The same turns and mirrors carry the whole set onto itself, and each row onto the other rows of its family. Which rows share a family with each named row? Give them in list order.
These 32 rows form 4 families of 8 rows each.
K_548: 1.721,0.267,0.168,0.091,1.227,-1.038,-0.952,3.074,1.551,-0.949,1.613,0.943,0.028,-2.921,0.680,0.891,-1.472,-4.806,2.495,0.681,-1.508,-1.200
K_391: 1.606,-3.660,2.170,0.779,1.089,-0.623,1.912,-3.221,-1.097,-1.098,-0.627,0.051,-1.605,0.122,-2.716,3.666,-1.249,-0.416,1.183,0.381,1.229,0.406
K_766: -2.769,-2.386,2.442,1.707,1.773,-0.778,2.254,0.225,1.516,-1.400,-0.040,2.155,-0.635,0.093,1.063,2.237,-2.566,-0.536,3.914,0.978,-1.201,-3.652
K_488: 2.102,-1.376,0.813,2.213,-0.989,-1.241,-2.103,-0.795,-2.341,-3.120,-0.402,-0.356,1.116,-1.960,0.028,0.331,0.553,-1.509,0.497,0.351,0.974,1.152
K_701: 1.121,2.854,2.058,-1.443,1.463,2.387,1.735,-1.784,0.711,2.510,2.149,0.528,-0.881,1.532,-2.790,1.101,-0.384,2.989,-1.467,1.063,-0.454,-0.771
K_284: -0.010,1.381,0.705,-0.319,1.156,4.364,0.996,-0.516,0.012,3.242,0.723,0.166,0.707,0.518,-3.505,0.974,-1.685,1.874,-1.183,0.456,0.850,2.617
K_705: 1.885,-2.415,-0.436,1.831,-0.340,-0.749,-3.270,-1.578,-0.774,-2.161,2.463,1.377,2.477,-1.211,-0.609,1.386,-0.565,-2.081,-0.362,-0.507,-0.416,0.359
K_640: -1.104,-0.874,-2.983,-0.164,-1.090,1.294,-1.721,-0.898,-2.445,1.801,-0.440,0.510,2.477,-0.575,-0.238,-0.006,-0.482,1.857,-3.124,2.374,-1.104,-0.583
K_477: -0.069,2.553,-2.212,-0.391,1.824,-1.519,0.934,2.044,-0.138,2.595,-0.166,-3.053,1.803,-1.114,0.688,-1.938,-3.202,-1.339,-0.372,1.386,-1.421,-0.511
K_29: -0.248,-1.808,1.064,0.613,2.329,0.500,2.020,-1.908,0.687,-2.796,0.571,1.518,-2.469,0.292,1.188,3.585,-1.050,-0.150,3.072,-0.499,-3.571,-2.709
K_969: -2.522,2.953,-1.779,-2.480,0.393,-0.670,1.373,3.350,-0.616,2.937,1.333,-0.150,1.716,-0.022,-0.888,-0.746,-2.592,-1.705,1.153,1.622,-0.995,-2.047
K_326: -3.612,1.907,-0.389,-1.254,1.018,3.213,2.369,0.331,0.364,1.319,-1.405,-0.457,-1.714,2.350,2.165,1.072,-2.048,2.007,2.134,0.017,-1.414,-2.071
K_79: -0.160,0.867,1.521,0.532,0.813,-0.577,-1.918,1.515,0.023,-2.068,0.922,-0.066,0.438,-2.401,1.781,0.671,0.843,-3.528,4.259,2.180,-2.289,-1.731
K_352: 1.914,-2.128,1.826,1.916,2.191,0.517,0.591,-1.993,-0.622,0.059,-0.017,0.744,-2.088,-1.987,-2.234,4.332,-0.456,0.039,1.374,1.415,1.704,1.878
K_967: 0.984,-0.474,0.650,1.616,0.171,-1.601,-1.754,1.819,1.074,-0.017,0.230,-0.663,-0.529,-3.807,-0.234,-0.670,-1.552,-2.357,3.794,2.526,-3.483,-1.086
K_342: -1.034,1.196,0.425,-0.459,0.311,2.499,1.204,-2.332,-2.130,4.070,0.249,0.102,-1.373,1.349,-2.884,1.529,-0.419,3.605,0.166,1.309,-0.531,0.516
K_184: 0.239,-1.730,-0.688,1.821,-1.612,0.274,-3.570,-1.808,0.004,-3.890,0.629,-0.589,1.308,-1.723,-1.278,2.059,-0.657,0.620,1.187,1.358,0.248,1.073
K_930: -0.578,-1.010,2.451,-0.589,2.280,-0.137,1.448,-0.247,2.302,-1.380,0.874,1.393,-1.055,0.656,1.799,3.389,-2.874,-1.413,4.406,-2.387,-0.809,-1.936
K_736: -0.738,-2.040,2.659,-1.038,2.531,0.031,1.777,-1.568,1.542,-0.833,0.472,0.532,-1.816,0.358,0.297,3.617,-1.085,-1.960,4.543,1.304,-2.795,-2.906
K_130: 1.503,-1.158,2.497,0.947,1.521,-1.134,0.570,-3.108,-0.592,0.396,2.464,1.132,-1.110,0.418,-3.055,3.393,-1.188,-0.360,2.478,-1.522,0.913,1.760
K_776: -2.888,1.272,-0.943,-1.806,1.599,2.611,3.712,-0.539,0.954,-0.046,0.618,0.570,0.249,3.195,0.188,0.234,-2.851,1.295,-0.059,-1.747,-3.133,-0.901
K_659: 0.825,0.325,1.017,-0.757,0.149,4.998,1.080,-1.480,-0.695,2.291,0.557,-0.717,0.399,2.670,-3.718,0.117,-1.099,2.423,-0.480,0.190,-0.292,-0.080
K_453: -0.372,-0.113,-0.693,-1.509,-1.752,0.788,-3.062,-0.137,0.155,2.873,-0.134,0.250,3.503,0.167,1.090,-1.553,-1.808,1.397,-2.094,0.239,-0.421,-0.484
K_504: -3.005,2.643,0.471,1.228,2.310,2.953,2.443,0.611,0.645,0.461,1.025,-0.692,0.993,3.240,1.534,-0.278,-2.725,0.427,1.036,-0.411,-0.706,-3.489
K_287: -2.567,1.913,-1.664,-2.970,1.789,-1.109,1.294,2.860,-0.338,1.764,-0.388,-0.694,3.263,-0.104,1.620,-1.419,-1.200,-0.981,0.446,2.121,-0.761,-0.963
K_449: -1.781,2.356,-3.113,-1.095,0.392,0.735,1.028,3.570,-0.455,1.946,-1.347,-0.741,-0.236,-1.383,1.234,-1.030,-1.324,-1.412,-0.453,3.077,-1.413,-1.104
K_648: 0.235,-0.160,-1.677,-2.095,0.317,1.049,-1.717,-1.293,-0.451,0.915,0.514,-1.055,4.320,-0.978,-0.672,1.854,-2.325,2.737,-2.795,1.448,0.411,-1.018
K_802: -3.098,1.988,-0.802,-1.884,2.185,2.488,3.199,-0.344,1.095,0.969,0.331,-1.813,-0.108,4.252,-0.033,-0.329,-1.703,-0.291,1.804,0.143,-1.639,-0.689
K_257: 1.224,-0.422,0.080,-2.164,-0.609,1.301,-1.229,0.926,-1.749,2.420,-0.642,0.552,4.098,-1.187,-0.796,-1.291,-0.678,2.234,-2.433,1.344,-0.342,-0.644
K_489: 0.261,-0.650,2.196,0.993,0.694,-2.083,2.330,-2.425,0.776,-1.587,0.883,1.481,-3.206,0.364,-2.795,2.467,-0.093,0.900,1.092,1.276,0.955,1.712
K_239: 1.419,-2.294,-0.029,2.100,-1.085,-2.167,-3.850,-1.711,-0.792,-1.460,-0.471,-0.134,0.366,-1.357,2.309,0.959,0.035,-0.900,0.712,0.694,0.613,-0.325
K_760: -0.091,1.120,-0.231,1.210,0.649,-1.900,-0.658,2.002,-1.099,-0.905,1.777,-0.105,-1.463,-1.987,0.098,1.701,-0.300,-3.602,4.654,2.210,-1.221,-2.939

Which other rows belong to the same family as K_776? K_284, K_29, K_969, K_352, K_453, K_239, K_760
Which other rows belong to the same family as K_802? K_391, K_488, K_79, K_736, K_659, K_287, K_257
Which other rows belong to the same family as K_130? K_548, K_705, K_640, K_326, K_342, K_930, K_449

